Rotation paths and how fast each direction turns (degrees a step)
Each turn is a multiple of 5 degrees from 10 to 175, or 0.
Each row of a path follows its step; steps can be skipped.
Path 1:
step 0: [-27 -43  22  15   0   5  -9 -48  27 -18   7 -18  -1  18  -4  -4 -16  25
   1  43  29   1   7  14 -22 -11 -11  53  -3  24 -30  39   4  -5 -14 -58
 -30  12   2 -39   5   1  -5  38 -57 -12  33 -11   5 -11  -9  -3 -15  35
  23   4  29  24 -11  10  25   6]
step 1: [ 21  -4  -6  11  41 -29  60 -20  11 -42   1 -31  -7   6 -30 -24  46  35
   0   9  54  -1  17 -11  -1  15   1  -9 -50  -6  -6  15  25   9  27 -19
 -26  45   5 -22  15 -26  18  38  -1  20  12   7  37   1  22  -4  33   2
 -19 -19  28  -6   2  -4 -13 -19]
step 3: [-38 -27  41   0 -42  30 -19 -27 -19  -9  -2  35   4  14 -51  23  -7   3
  10 -25   4  10  -3   5  -3  -7  23  -8  54  29  22 -42  -1  -8   1  11
 -37 -18 -20 -26  17   5  22 -45  11  20   8 -15  26 -45  -4 -12 -22   0
  24  -1  35 -16  28  29 -30 -15]
step 4: [ 23  -9  28  19  11 -17 -10 -28  -1 -45 -63   6 -30  11  25 -15  26  35
 -11 -30  12 -15 -12  12  -8 -25  12 -34   7 -35   3 -39 -40  43  -5  12
  -2 -37 -12 -46 -14  10  -3 -17  -5 -23  18 -27   6 -34   7  -6   8  34
   8  22  -1  14  18  35 -20  22]
step 5: [ 26   2   3  -2  43   5  25  34 -23 -16 -19  -8 -29 -10  20 -48  17  -9
  -3 -27  -9   1   6  10  -9  -9  21  23 -11 -60 -21  19  24  11 -51 -28
   9 -66  -3  16 -30 -18   6 -27  16  -3 -31 -23  29  39  19   5 -27   7
 -19  11 -20  -9  24  30  -9 -13]
step 7: [-30  12   4 -13 -18  10 -28  -6 -22  16 -14   1 -23 -14   6  25  16 -14
  12  19  11 -26 -33  24  75  12 -14  -2  21  12  -1  21 -57  10  14  11
 -22  20   1 -13  15  27  -3 -11  26  -6   1 -46 -27  29 -28   3  39  -2
 -24  31 -17 -26  50 -21  26  24]
step 8: [ 22 -26  11 -23 -30  18 -13   8  24 -19 -14   5 -43 -45  13  22  14  25
 -15  12 -14  15 -22   3  13  10 -12  13 -31  30 -44  -7 -17  27 -10  -7
  59  29 -11  24 -48  48  24  -3  -8 -19 -17  -1 -15  36  23 -11   6 -43
 -15  30  18  19  33  -9  10  14]
step 9: [  0  13   3  13  -8  -7  -1   6 -19 -26   5  11 -12  36  27  27 -31 -23
 -24  44   2  -2  29  15 -60  25  -6   7 -47  33 -33  42  31 -12 -42   5
  37  36 -29   0   1  27  -2  -5   1 -10   4  18  24   3  19   7 -44 -15
 -20  31 -20   8 -20  -9  -4  35]
step 13: [  6  32  27 -22  -5 -15  29  16 -12 -14  -9  17  22  10 -13  28  27  34
 -36   2   0  -4  -3 -15 -46 -15  32 -24  36  10 -19  10   9  17  -2 -27
   0   1  16 -10 -40 -36 -10  52   1 -20  13   1  36 -51 -27  43  35  11
  24 -14 -41 -10 -25  17 -14  19]
Speeds:
[ -6  -1  -9  -9  -5  -3  -1  -4  -3  15  -5  -1  -3   4  -3  -8   5  -3
   2  -9   3  -2   3  -3  11  -2   5  -1  -9 -15  -5   6   3 -13  11   0
   2   8   0  -1   5  -4   4  -1   0  -2  10 -11   3  -8   2   2 -12 -15
  -4  -5  -3   3  -2  -3   5  -5] | 80
[  2 -14   3  -2   4  -5   4   7  -6   3 -10   4  -6   4  -4  -2  -3   0
 -12   7  -7   5   0   0  -4   1   1   0  10  -4   0   3   4   6  -6 -12
   8   6   1   7  -4  -1  -9  -5  -2  -5  21   0   1  -9  10 -11   3   6
  -7   3   2   3  -4   5   5   9] | 80
[ -1   4   2  -1   5   9   1   3  -4 -13  -5 -14  -5  -2  -5 -14   7   2
  -3   2  -2  -5  10  -6   4   2   5   4  -1   0   8  -9   1  -2  -3  -3
 -13  -1  -3  -6   2   4   7  -4   2  -2   6  -1   4   0  -8 -11  -7   5
  11  -8  17   1   0  -3  11   1] | 20
[ -7  -8   0  -6  -1   0  -4   0   1  -7   2  -4  -5   4   6 -12  -3 -12
   4  -6  -9   6  -8  -2 -11   2   0 -10  -4   9  -6   7   0   1   7  11
  -5   2   6   1 -10  -5  10  -9  -6  -8  -4 -10   0  -4   2  -5  -2  17
  -5  -3  -2   1  -5 -10  -7  -1] | 65
[-10  -8  -6  14  -6  -6  -8   0   6   8  -2   1   1   2   0   0  -5  -3
   0   2  -5  -1  -6   7   7  -4  -3   4   8   7  13 -12  -5   0  13  -7
   4   5  -1   1   4  -1   5 -16   0  -5  -4  -8  -3   2   4   6   5   0
  11   1   5 -15   2  -1   9  -1] | 90
[  5   5  16   2  -6   2  -7  11  -7  19   8  -5  -1   4   0 -12   1  -4
   2   3  -4   0   6   3  -9  15  12  -3   4   1   2   2   4  -1   4  -3
  -3   2  -2   3   3  -2  -5  -2  -3   1  -8   4   7  -8 -11   7   5  -6
   1   9   4  -4  -4  -1  -4   8] | 100
[ -7   1  -2   5   7 -16   5   2  -4  -1  -2  -5   2   8   3 -13   2   8
 -15   4   0  -3 -10   3  -2  -2  -6  16 -12  10   4  -5   5   0 -10   0
  -6  -3   7  -1  -4  -4   2   0   2  -8  -6   2  10  -2  -1   6   0 -12
  -5  -1  -7   3  -6   2  -7   1] | 85
[  5 -12  -6   8  -3  -6  -7  -5  -5   1  -2 -11   2  -2  -1   8  -5   7
   6   8  -2  -8  -2   3  -2  12   4  -9   2   6 -15  -1   9  -8  -1  -5
  -3   2   8  -5  11  11   1   8  -2  -9  -3   7   8   2   9  -5   4  -2
   2 -12   0   0  -4  -7   1  -6] | 35
Path 2:
step 1: [  6  23 -59   5   9 -12  16 -24 -24  22   4   6 -46  76 -32  17  -6   4
 -18  17 -28  20 -54  -4 -31   1  16  -1 -58  26  26 -16   7 -18  -2 -17
  14 -22 -17  15 -13 -23  31 -20 -18  24   6  -7 -17 -11 -22 -24 -24  -9
  27 -15  16  30  81 -18  10  36]
step 2: [-15  40  -8 -24  61   0 -19   5 -17  36 -33 -51 -20  -1   1  20   0  26
   8  18   0 -33   4 -36 -55 -34  18  -2  47 -34  52  25 -17  29  14  -4
 -46  25   1   6   1 -18  17  30 -36  13  19  21 -22 -26 -14 -38  15  45
  23 -13  21  46  -4  -2  -5  -8]
step 5: [ 12  30 -17  20 -12 -17 -35   9   3  45  31  -6  16  74  -5   7  -2  31
  -1  -9   0 -52   2  26 -19   6  28  10  27 -18 -34 -25 -66   2 -30  35
  24 -19   5  -1 -16 -12 -24  30  45  18   0  27   3  31   2  11  -1  38
  -1  14  -5  48  14 -48  35 -34]
step 6: [ -6  29 -10  35 -11  -5 -27  29 -62 -30  22  18 -21  12   3   6  35  -2
  13  32  51 -15 -31  -3 -20 -30  22  45  13   7 -15 -27  11   1 -31   9
 -25   7 -17  74  11  52  17  59  -3   9  18 -28  -6  -1  16  38  26  10
 -39 -16  36   7 -17  23  23  19]
step 9: [-18  20 -14  41  15  15   3  26  -1  36 -20   0 -39 -42 -52  55 -42  41
  65  28  29 -16  16  31 -47   9  71   4  -2 -18  -5  17 -10   5   4   0
 -29 -23  -8 -25  17  37   2  18  18   8  -9 -11   3 -18 -16   1 -23 -34
 -12  35 -32  14 -16   2 -11  15]
step 10: [ -7  27   0   5  17 -67  18  19  24  10 -60  -6   1  28   5  -2 -41  17
  22  -1   6  32   2  25  11 -41  -4 -18  15  13 -19 -14 -11  -6 -14  69
  -8  -6 -58 -11 -20  25 -20  22 -41 -39  14   5 -30 -26  45  28   1 -32
 -25  -1  30 -34 -19 -35 -21  28]
step 11: [  0  11 -27 -28  32  26  -3  13  13 -49 -29 -17 -16  25  62  21  10 -23
  -5  30 -15  11  34   6  52  50 -18  17  46  -7  41 -27  30   9 -20  26
   0 -32 -13 -33  -6 -17  22   1  10 -38  50 -20 -21  29  -2  -7  27 -21
 -42  14 -23  -7   4  30  23  45]
step 12: [-11 -12 -31  15 -44  30  -7   3  16 -15  16 -36 -24  62  -4  20 -10  14
  40 -37  11 -28   6  20  38  46  49  16 -47 -17 -20   7  38  21   0  -1
  29  49   9 -47 -34 -25   7  35  -4 -45  -8   2 -16  -3 -17 -43  -8 -16
  12  -5 -24  20  -9  -5  29 -31]
step 13: [ 12 -31   4   2 -30 -12  21 -36 -61  45  -2  58 -17  49 -55  36  26  16
  26  22 -12   4 -16  -6   4 -29  44 -31  14 -24 -27  19  37  47 -28   6
   0   7 -42 -15  -5   7  32  11 -29  -8  16  32  -2   1  11  -8  21   0
  -9 -56  12  -9  26  26 -12  17]
Speeds:
[ -2   3  -3  -2  -3  12  -2   7  -4   0   1  -5  -1   3 -10  -4   5  -1
  -4 -10  12   1  11   0   0  -4  15  11   0 -11  -2 -11   0   4  12  -6
   0   7   2   1   3   2  -8  12   7   3 -10  -5  -3  -9  -1  -3   5  -2
  -3   8  -1  -2  -9  10  -5  -2] | 115
[ -5   1 -13   7   0   5   3   1   4   4  -1  -2 -10  -5   7   7  -1   6
  -4   1  -5  10  -6 -17  16  -2   5   3  -8  -2  -3  -1  -8   3   6   4
   1  -8  -9 -12  -2  -9   5   2  -7   3  11   5  -8  -8   1  -9   3   8
   1  -1  -2  -8  -2   2  -5  -4] | 35
[  2 -10  -9   4  10   5   8   4  -7   1  -2   3   1  -7   4   1   5  -2
  -6  -3  -6  -9   3  -3  -8   8   0  -5  11  -2  -3  -2   2  15   7  -4
  -8   4 -10   0   7   1  14  -2   8  -2   3  13  -1   3 -11   6 -10  -4
 -10   3   9  -4  -6  -1   3   1] | 160
[ -4   1   1   2   0   0   2 -10  -3   8  15  -2  -8   2   3   1 -10  -1
   2  -4   5  -4   1   7   9   9  -2   2   5   2  12   5  -1 -10   6  -6
  -4   2 -13   0   1  -1   2   2   7  -2  -9   1  12   6  10 -12  -2   1
  -9   0   4 -14   9   1  -2 -10] | 90
[  7   8   1   7  -1  17   0  -1   9  -2   9  15   8  -3   7   0   8  14
   1   1   6   3  -8   0 -10  -3  -3  -5  -1   2 -15  -7   6  -8  -5  -4
  -1   6  -5   5  -1  -4   0   2  -2   8  -8   2   0   9   1  -1  -3  11
  -2  -5  -6  -7  -1   6  -2   2] | 45
[ -6 -10   0   4   3  -1  -3   2  12   4   5  -4  -5   1  -1   2  -9   3
   9 -12  -3  13  -7  10   3  -5   6   1   3  14  -5  -6  12   2   3  -5
  -3   4   8   5   9   4   2   0  -6   8   0  -2  -7  -1 -16  -4   4  -6
  -1  -4  10  -2   5  -9   1  -5] | 130
Path 3:
step 3: [  0 -26 -16  20 -40   5  19 -21  45   1  -7 -19  -5 -28   2 -15  46  18
 -15  -5   6   9  18  -2   1  15  32 -20 -60   8  -9  70  17   4 -12   1
  22  -8 -17  25   9 -57 -18  -4  23  38 -57   8  -7   2  13 -16 -29 -18
  10 -12  54  17  -9 -34  32   4]
step 4: [-52   9   5   1  -8 -23  21  25   2   1  21  -1   9  -2   3 -55  13  19
 -15  21  -6 -25   7  33   8  16  31  -2 -51  31 -27  20 -12   6 -28   4
  25  -6  55   1  19 -24 -10 -21 -45  54   1  -6 -68 -18  48 -16 -19  15
 -42 -19  -9   1 -21   4   8   1]
step 5: [-18 -14   2  54   0 -10   0  33   5  44 -30 -17 -47   5 -18   4  13  -9
  35 -20  16 -54 -29 -22  -7 -11 -13  24   1  15  -9  21 -11   7 -22   1
  47 -28   3   4   4 -64   0 -44   3  10 -47  -9 -42 -15  38 -17  10 -28
 -45  35 -12 -25  -4   4   2 -12]
step 7: [-48 -19  -5   2  -9 -48  -6 -52   9  28 -22  35 -15 -19 -33  28   7  51
 -17 -33  -2 -30  26 -18   1  -1   3  23   5 -33 -58 -23 -39 -21   1  16
   0 -31  28   3  -7  -1  34 -46   2  20 -12 -43 -16   3   0  -1 -35  -6
 -37  -4  22  35   4  21  -9   7]
step 9: [-31 -10 -13   2 -21 -17 -18  10  42  33 -36  -2 -11 -34  10  -2  40  -6
 -21   4 -20   8   7  23  19  35   9   9 -79 -53  -6 -26  -3 -22 -19  19
  24 -24  -7  -2  16 -21  -4   1  15  34 -31   3  54 -45  17 -17 -15  -6
   8 -48  44 -11  14 -19  12 -16]
step 10: [-29 -16  47  -4 -21  -3  42  12  83  25  33   2   3  -3   5 -24  51 -11
 -11 -16  -8   9  19   9  29  -1  18 -13 -13 -11 -17  28  13 -34 -30   0
  29  11  25 -20  -6 -34 -17   0 -17  44  19 -30 -25  21  30 -47 -13 -28
 -30 -19  37  20 -21   6   6  13]
step 11: [-56  37 -26  -9  13  -4 -11  29  25  59  23 -13 -48   2 -11   3 -11 -30
  -4  10   5 -23  -3  41 -18   1   1 -25 -14  -9   7 -12  -6   5 -42  14
  31 -21  32  -1  24 -65 -23 -17 -24  26  -8 -22 -30 -11  50  13  27   1
 -16  33  24 -18 -28  30  10 -18]
step 12: [-31  -3   2  24  27  10  16 -15  21  26 -28  14 -33   0 -21  18  14 -24
  34 -73  23  16   1  31  16  45  25  -1  24  -2 -26  -4  46  10 -23  -4
   2 -35 -16 -23  39 -39   1 -42   5  26 -16 -15  -3   7  11 -44   7  -7
 -42  13 -22 -44  13 -17  26 -32]
step 13: [-61   1  -8   1  10 -20 -28 -25  -6  13  -7  33 -27  -1   3  -9 -21  34
 -47 -58 -16 -18  26   4 -68   5  12 -31  17  -9 -56  24   5  -1 -58 -10
  -2  -2 -28 -25  -4 -22  12 -33 -19  34  14 -30  28  20 -16  -4   1 -16
 -36   0  13  25  -1   7  25   3]
Speeds:
[ -1  -2   6  -4   4   7   7  -4   3   0   1  -8 -13  -1  -5   8  10   2
   8  -9   6   1   2 -15  20   4  -8   0   7   8   4   0  -7  -7  -5   4
  -1  -5  -3   7  -2   6  -1  -4   9  -6  -3   8  -2  -7   0  -2  -8  -4
 -10  -1   3   7  -1  -5   6  -6] | 155
[ -2   5  -4  -1  -3  10   2   1   2 -15  -5  -8   1   2   7   6  -9  12
  -1  -8  -3  -1  -2   6   2   5  -4   5   2  -6  -2   3   9   2   2   9
  19   8  -2  -6   1 -10  -2   1   8   6   4   1   6   4 -13  -5  -5  -5
   1 -11   2  15   4  -2  -2   0] | 110
[ -7  10  -3  -5  -3  -1  -4  -1   5  -3  -7 -12  10  -3  -1  -1  10   2
   7   2   0  -2   5  -4   8  11  12  -1  -2   0  -3  -1  -3  -2  12 -12
   2  -2  -6   0   4  -4 -10 -13   2   0   8  -2   0  -3  -8   7   5   2
  15   7  -2  -6   8   2  14   0] | 125
[ -2   1  -5   5  -8  -9  -7  12   5  17   1  -1  -8   1   4  -1  -4   5
   2  -2  10  -5  -4  -6  -5  -4  -9  -8  11  -5   7   2  -9  -4   7   4
   8  12  -2  -1  -3  -4  -1   1  -4  -3   6   9  -5   1  -9  -2   3   0
   6   6  -3   1 -14  -4   8   9] | 125
Path 4:
step 1: [ -4 -12 -28  18   3  -1  10  16  14 -34 -43  -6  -9  -5  -7 -11  14   9
  37 -14 -30   2 -59 -11  32   3  25  14  -8 -39   3 -48   7  -2   6  -9
  21  25 -11  27  23  -1   8 -33  13  -7  15   6   6  19  17 -47  35 -40
 -12 -42   9   5  -4  63  30  17]
step 2: [ 22   9  27 -13  26  53   8 -33  -4   4  17  19 -48  -3  11 -30   3 -56
  30  -9  12   3  27 -32   6  -7  10 -24  -5 -28 -49   4  33 -31 -11 -58
  -1 -20  17  18 -13  16   5 -24  -8   8   8  -3  -5 -12  -5   7   2   8
  61 -18 -11 -13  -8  39   1 -19]
step 4: [-21  14 -29 -26  29  46 -28  37  11   1  22  57 -32 -16  28 -22 -39  -3
 -12  -5 -18  23  13 -30 -18   0 -10 -18 -19 -19 -12 -27  14  -2  12 -12
 -18 -54 -16  38   5  -6  40   2  32 -27  11 -21  22 -11  16 -30  26   7
  32  12   1 -18   0  21   8  29]
step 5: [ 41 -13 -11  16 -46  32   0 -46  41 -50  -5  10  29 -27 -11 -44 -24  -9
  50 -19 -29   0   9   5  29 -10  -2 -20 -14 -19  21 -16   6 -12   4  -9
  23  -1   0 -17 -20 -32   5 -18 -18   5 -23  -7  -3  22   7  -7  -9 -17
  10  -3  61   0 -37   3   6  43]
step 6: [-11 -18  16  -7  36  30   6   6  28 -49  31 -12  -4 -33   9 -11   9 -25
 -50 -30 -35  26 -25   9   2 -39  -2  13  44 -55 -19 -30  16 -22 -18 -28
 -35 -31   5 -19  16  14  13 -28  52  -2  14   0   8   4   7 -32  -4  -2
   7   1  -5 -10  15  26 -13 -14]
step 7: [  4  27  -7  20 -15   2  -6 -18   1   9  -8  18 -49  23  33 -25   4 -24
  16 -11  -8 -53 -28  -3  18 -35  18 -32 -25 -34   8 -29  -9 -12 -12 -10
  32 -31  -9 -32  -4 -18  -8  -9  -9  37   8 -15  20   2 -50 -13  -8 -26
   1   5  16  27 -21  55  18  59]
step 8: [ 34  10   5 -13  26  15  -2  19  16  -7 -26   7  -8  45  12 -49 -31 -64
   5 -47  -8  44 -29   5 -19   8  11  13  25 -13   8 -53  12 -27   0 -32
  -3 -17  23  21   7 -11 -28 -16  14 -10  21   2  -3  17  41 -19 -15  34
   8  -4 -13 -39 -31  -9   1  -6]
step 10: [ 13  -9  -7 -27   9  42  35  19  10   8 -20   8 -22 -39 -36 -38  -9 -18
   8 -30   5  32   6 -30  17   7 -30 -21  18 -37  -2 -67  15 -14 -10 -34
 -13  15  36   9   0  16   8  -1   9  -3 -17  36  29 -29 -22  -4  17  13
  -9 -15   1 -22 -23  21  49  40]
step 12: [ 17 -29 -26  22  45  17  -9   4  25 -47 -32  22 -41  -3 -23 -67  18  -7
  10 -22   1 -22  14 -13  -4   2  15  22 -10 -26 -36 -68 -23 -25  16  37
 -22 -25   9  11  -5 -18  18  11  52   2  -3   2  24  12   2  -7   8   8
  -9   3   5   0  21  23  -1  23]
Speeds:
[  1   1  -1   3  11  -6  10  -3  -1  -7  -1   2  -5  21   2   5   5   3
  -2   3   7  -3   9   8   4 -10   2  -5   0  -6  -5  -3  -9  -6 -10   2
   2  -7   1  -3  -7  -1  -6  -6   0 -10 -13   1   2 -14   3  -3 -12  -4
   6  -4 -11   3   4   2   5  -1] | 80
[  1   8  -6 -10   2   3   4   0  17   1   1  13   6  -3  -5   3  -1   0
  -3   1  -5   2  20   2   0   6  -9  -9   3   2   2   8  -7  -5  -3  10
  -6   2   5  -4   0   3  13   3   7 -10  -2  -2   4  -7   3   8   6  -3
  -8   0  13   1  -4   1   1   3] | 55
[ -1   4 -10  -3  -1  -2  -1  14   4 -12   9  -5   1  -2  11   4   1  -2
  -7   4  -4  -2   0  18   1   9   2   8   0  11   1  -4  -3  -3  -5  -3
   3   6   1  10   7   3   5 -16   9   6   4   2  -1   3  -8   2   2 -11
   9  -3  -4  -2  -1  -9   5  -2] | 140
[ -7   5  -5   9   5   2   3   0   7  -7  -7  -8  -8  -8  -3   3  -2   9
 -10  -2  -3  -5 -11   1  -8   0   2   5   0   1   0  -3  -6   5   2  12
 -11 -13  -4  -4   1   9   2   5  -2 -10   8  -7  -4   4   2   1   3 -12
  -6  -7  -4  -5  16   6   0  -4] | 130
[ -1   3   8 -10  -3   6  -1   7   0   5   7  -5  -2  -7  16  -4   4   7
   6  -5   9 -15   5   2  -2  -6   0  -8  -4  -2   0   6  -5  -7  10  -2
  14  -6  -1  -2  -2  -2  10  -5  -7  -4   7  -2  -5  -8  -3  -4  -6   2
  -3  -4   6  -7  10  -3 -10  -6] | 160
[  4  -9  -1  -4   3   9   4  11   1   3   8  -3  -1   6  -2   5   2  -4
   4  -7   0  -3 -11  -7   7  -1   4   6   7  -9   2   2 -15   8  -9  -4
  -5   2   0   9   7   9  14   1  -4 -12   0   7  -2   3  11  -5  -4   3
  -7  10  -4  -1  -6  -8  -2   1] | 160
[  3   8  12  -5  -6   5   3   6   4  -2 -10   1  10  -2 -11  -2  -1   4
  -5  -3  -1   8  -8   4   5   1   5   3 -17  -5 -10  -4  -1 -10  -6   8
  13   1   3   8   5   2  -3  -1   0  -1  -4   0  13   6  -4   0  -7   6
 -11   2   1   0  11  -5   5  -2] | 160
[ -4  -9   2  -4   6  -1  -6  -3 -13  -5   0  13   7   4   6   3   7   1
   1  -9  -6  -1   6   4  14  -7  -4   9   4   5   4  -4   6 -10   1   5
   3  10  -9  -2   2   4   0   8   4  -6  11   1   3   0   1  -3   7  -5
  -4   8  -9  -1  14   4  -6   8] | 130
